0: [164 117  83 113  64  66 106 179 138 192 139 144 168  17 112 147 135  84
 110 137 160  73 135 132 121 133 134 137 136 123 177 160 153  61 120 162
 150 107  76  91 124 107 151 184  94 149 168 112  71 151 120 213 119 110
  42  92  99 126]
1: [112 130  64  69  89 137 115 143 125 171 135  94 110 133 152 135 118 185
 115 144 143 148 166 138 149  96 154 114 131 150 141 105  97 155 105 149
 112 140 160 192 144  91 149 121 129 132 118 160 188 132 130 145 128 110
 121 139 126 128]
2: [106 133 126 121 111 170 147 131 168 107 111 123 126 123 128 147  85 105
 181 119 142 177 129 108  96 168 135 129 175 136 138  78  69 139  92 112
 110 138 170 123 110 125 145 101 149  96 112  95 135 165 136  95 116 120
 112 133 139 126]
3: [ 86 181 172 118 218 169 130 123 123 115 196 139  90 142 202  92 118  28
 110  60 104 128  61 159 140 134 127  75 176  91  90 160  95 193 101 116
  61 124 135  80 138 114 101  65 163 128 103 146 136 121 117  98  83 106
 208 117 141 130]
4: [ 63 107 119 116 146 222 136 124 107 128  97 133  98 170 153 144 130 141
 122 151 103 181 228 183 161  87 110 112 120 143 159 103  91 157 105 131
 105 142 140 108 153 109 152 133 128 129  88 129 203 138 131 115 140 127
 170 136 171 185]
5: [188 103 144 152 122  84 161 108 133 158 160 134 146 102  38 179 162 114
 202 130 166 110 114 124  74 151  58 167 129 135 140 169 228 124 216 166
  92  73 120  89 144 162 125 230 140 118 112  97  82 127 186 125 117 128
 126 127 147  88]
6: [ 88 131 135 124 114 178 191  98 100 126 143 119 106 151 146 122  93 167
 100 135 136 138 186 119 125  76 192 111  98  77 135  96 128 171 112 123
 134 183 109 176 125 121 150  96 105 114 154 187 131 123 102 108 179  80
  79 123 108 151]
7: [ 95 124 128  61 155 131 150 140 128 103 170  97  96 161 153  99 121 152
 172  73 140 136  80 122  89 147 123 160 169 100  86 122  76 159 112 167
  93 149 108 210 150 113 107 112 146  58 147 139 129 165 162 115 156 122
 169 169 126 150]
8: [165 111 163 154  76 101 152 110 131 120 159 176 114  79 141 118 118  71
 142  76 120 127 143 142  77 138 114 131 138  85 130 165 162 139 171 157
  87 112 114 131 136 125 146 147 127 185 130 140 130 143 135 145  66 136
 112  74 151  86]
9: [129 144 101 158 192 147 130 112 141 102 140 120 157 186 130 144 107 152
  96 169 110 216 103 135 133 131 126 108 134 140 112  76 131 164 154 161
 153 139 150 108 109 122 123 123 126 167 113 180 173 101 118 104 139 111
 140 185 196 162]
10: [136 150 105  86  96 174 120 150 116 180 110  84 139 138 164  58 136 130
 144 116 147 102 148 166 160  53 183 138 101  71 133 115  97 162 127 166
 128 132 140 187 141 114 108  92 124 130 121 189 145 146 116 139 160 111
 113 138 149 145]
11: [105  88 128  90 163 113 116 123 104 112  94 124 126 170  95 115  97 148
 101 189 118 163  84  72 132 155 104  86 166 163 169  81  99 142 138  80
 170 125  97 117 111 126 144 149 119 109  88 102 109 161 137 113 167 151
 114 140 141 197]
12: [ 81 151  44 149 160 126 154 168 126 156 114 159 101 166 143 104 143 181
  95 105  85 178  78 150 131 124 111  99  98 155  90  68 103 142 138 138
 157 174 142 115 125 173 136 157 111 182 139 191 224 125  70  93 177 166
 152 153 154 162]
13: [138  80 138 140 126 168 132 139 109  19 130  85 134 142  98 172 133 182
 149 188 200 217 133  62 138 191 123 171 157 185 170 112  90 131 121  79
 101  86 204 142  94 126 152 151 176  79  86 108  85 152 178 128 153 111
 139 183 122 142]
14: [145 161 148 196 110 105 137  63 131  92  88 120 129 119  73 139 148 149
  74 142 134  71 171 104 194 164 122 119 101 168 104 174 164 100 149  78
 129 117 106  76 129 161 150 134 153 171 143  92 127  54  94 112   0 117
 141 152 132 141]
15: [167  97  91  80 133 162 147  96 121 121  94 107 115 144 126 107 164 141
 216  78 149 135 125 108 113 146 180 145 163  88 160 151  64 153 124 192
 118  80 149 167 103 168  78  92 156  99 154 138 101 150 140 163 160  86
 115 115 113 102]

[107 136  76 158 129 187 135 124  89 155  71  74 101 146 143  81 143 141
 157 145  78 170 201 173 144 112 133 136 112 149 132  78  69 150 162 169
 106 139 137 122 103 132 128 143  97 189 113 143 198 156  77  59 122 146
 187 202 206 171] 4
[154 103 144 122 131  69 134 164 152  55 138 172 116 103  95 164 145 114
 135 122 151  48 166 143  56 151 145 182  88 146 167 139 128  99 124 153
 151 150 155 107 100 113 114 121  87 114 144  88  90 164 102 191 143 137
  90 123  84 129] 0
[100 148  88  97 119 162 144 128 166 161 135 114 115 142 160 106 101 173
 132 144 120 150 119 158 154 120 120 126 128 161 134  98  63 144  95 139
 126 142 178 175 145  97 145 131  93 143 128 177 144 126 108 133 163 119
 126 145 101 145] 1
[192 115 172 197  77 129 134 102 145 113 112 132 118 107  95 134 105  93
  73 104  76  94 169  95 185 154 129 106 123 157 133 165 129 114 167  85
 109 138 131  89 130 167 161 157 140 174 171  81 143  88 123 111  23 102
 123 164 151 134] 14
[167 141 182 106 149  98 148 125 101 133 152 155 113 132 126 121 108  62
 119  72 156  84 119 122  73 105 139 164  86 117 131  87 130 107 169 155
 150 135  78  53 127 121 125 110  96 205 166 145 126 157  90 156 131 143
  79 144 102 144] 8
[111 163 130 133 176 107  53 142 124  62 138 191 119 112 126 127 150 166
  49  65 102  60 146 141 123 146 136 166 108 130 173 165 154  52 152 111
 140 203 120  66 143 156 122  97 170 211 144  41 111 127 132 144  87 147
 157 178  58 143] 14
[109 114 117 158 144 187 143 130  70 141  97 114 112 154 189 114 113 159
 143 131  94 172 177 139 142 106 123 146 160 154 148  91  82 146 161 171
 100 169 145 113 125 157  94 132 112 142 140 161 208 162  49  87 124 153
 177 189 205 189] 4
[116 125  85 112 160 149 126 107 113 136 168  94 109  95 156  88 105 163
 115  94  80 131 138 178 164  75 143 150 124 169 109 142 134 142 101  79
 138 153 168 212 172 150 162 122 104  57  88  98 107  72 156  98 107 150
 163 178 175 162] 1
[155 113 158 146 180 175 171 109  64   0 203 123 108 184 143 128 116 126
 173  98 172 181 107  76  54 163 156 172 126 119 154  90 101 177 159 177
 122 131 151  87 112 138 120  95 115 107 126  79 106 148  79 119 182 110
 109 186 139 148] 2
[ 94 147 108  78 125 119 126 137 154 133 135  82  95 113 175  96 102 128
 109 145 110 127  96 129 116 128 176  70 128 109  98 140  76 101  71 142
 192 141 175 175 117 122 101  63 101  57 142 126 138 139 130 149 150 148
 122 116  77 114] 1
[139 108 217 168  96  95 168 118 152  84  78  89 114  99 154 127 119  83
 111  84 144 125 152 107  81 186 155 131 110  75  82 161 177 124 139 124
 152 145 146 128 103 172 114 121 113  94 142 136  92  77  84 126 112 164
 114  88  78  67] 8
[168 138 122 151 102 105  61 129 171 195 115 153 170 126  81 114 145 148
 128 114 132  84  77 167 202 160 105 192 119 135 133 173 171  70 123  54
 151 156 158 115 129 156 140 190 168 158 113  51 104  69 117 178  36 124
 128 183 109 148] 14
[198  82  88 146  97 105 108  82 120 147  73 195 152  77  48 162 140 175
 133 103 158  83 188 111 128 135 131 169  58 150 191 133 136  97 134 129
 152 149 148  62 144 146 172 164  89 144 176 114  77 126 103 210 125 133
  58 177 108 100] 0
[129  95 156 118 160 168 161 101 123  65 148  90 139 174 150 172 122 175
 167 141 130 160  82 101  96 137 137  97 159 130 141 139 116 130 115  98
  96  88  96 117 118 107 105 121 163  97 146  99 112 145 168 122 193 110
 137 118 118 118] 2
[109 111 121 126  99  95  49 124 129 129 156 126 169 105 113 169 171 225
 125 146 108  65 102 149 143 110 134 172  80 173 132 150 146  78 117  85
 136 171 101 165 159 107 165 173 169 104 133 115  80 104 139 151 159 161
 149 209 129 125] 1
[105 119 167 194  73  69 110 113 163  73 156 118 144 103 119 175 145 149
  71 123 140 118 137 114 140 183 105 107 135 141  91 126 185  87 100 107
 109 168 142 186 129 105 140 157 167 104 128 131  48  19 168  98  87 127
 139  98  93  76] 14
[181 132 129 154 118  89  76 102 167 168 119 155 193 121  84 129 174 116
  90 153 111  85 106 141 177 152 125 199 137 164 124 164 159  89 131  18
 118 152 154 122 126 138 138 190 158 171 151  66 103  58 127 155  49 101
 122 160 133 115] 14
[149 110 121 165 107  69 109 154 143 163 128 135 192 107  96 126 116 120
  62 135  77  73 109 116 116 100 125  98  83 121 109 195 207  92 152  96
 143 116  86 118 136 154 103 155  96  98 172  78  86  94 155 155 114 159
 111  96 118  94] 0
[149 117 102 102 134 196 137 129 159 116 121 107 111  91 147 176 121 122
 177 137 134 157 173 139 119 125 131 144 145 161 150 104  81 152 121 137
 151 104 180 157  97 129 115  35 124  75 131 144 172 127 165 112 129 119
 132 110 133  95] 2
[116 104 106  90 161 173 197 131  83 131  84 105 108 192 163 160 134 124
 227 115 123 142 149 129 108 113 130 144 155  86 113 112  78 159 105 150
 106  66 133 183 145 141 129 130 133  91 114 185 195 133 154 141 208 110
 119 100 129 118] 15
[129 145 130 114 121 104 128 125 155 173 159 143 135 111 192  96 136  90
 127 132 132 129  76 131 169 111 165  92 144  67 105 162 152 133  75 146
 119 129 128 141 117 107 107 129 112 126 121 183 172 164 133 149 155 120
 122 101 131 119] 10
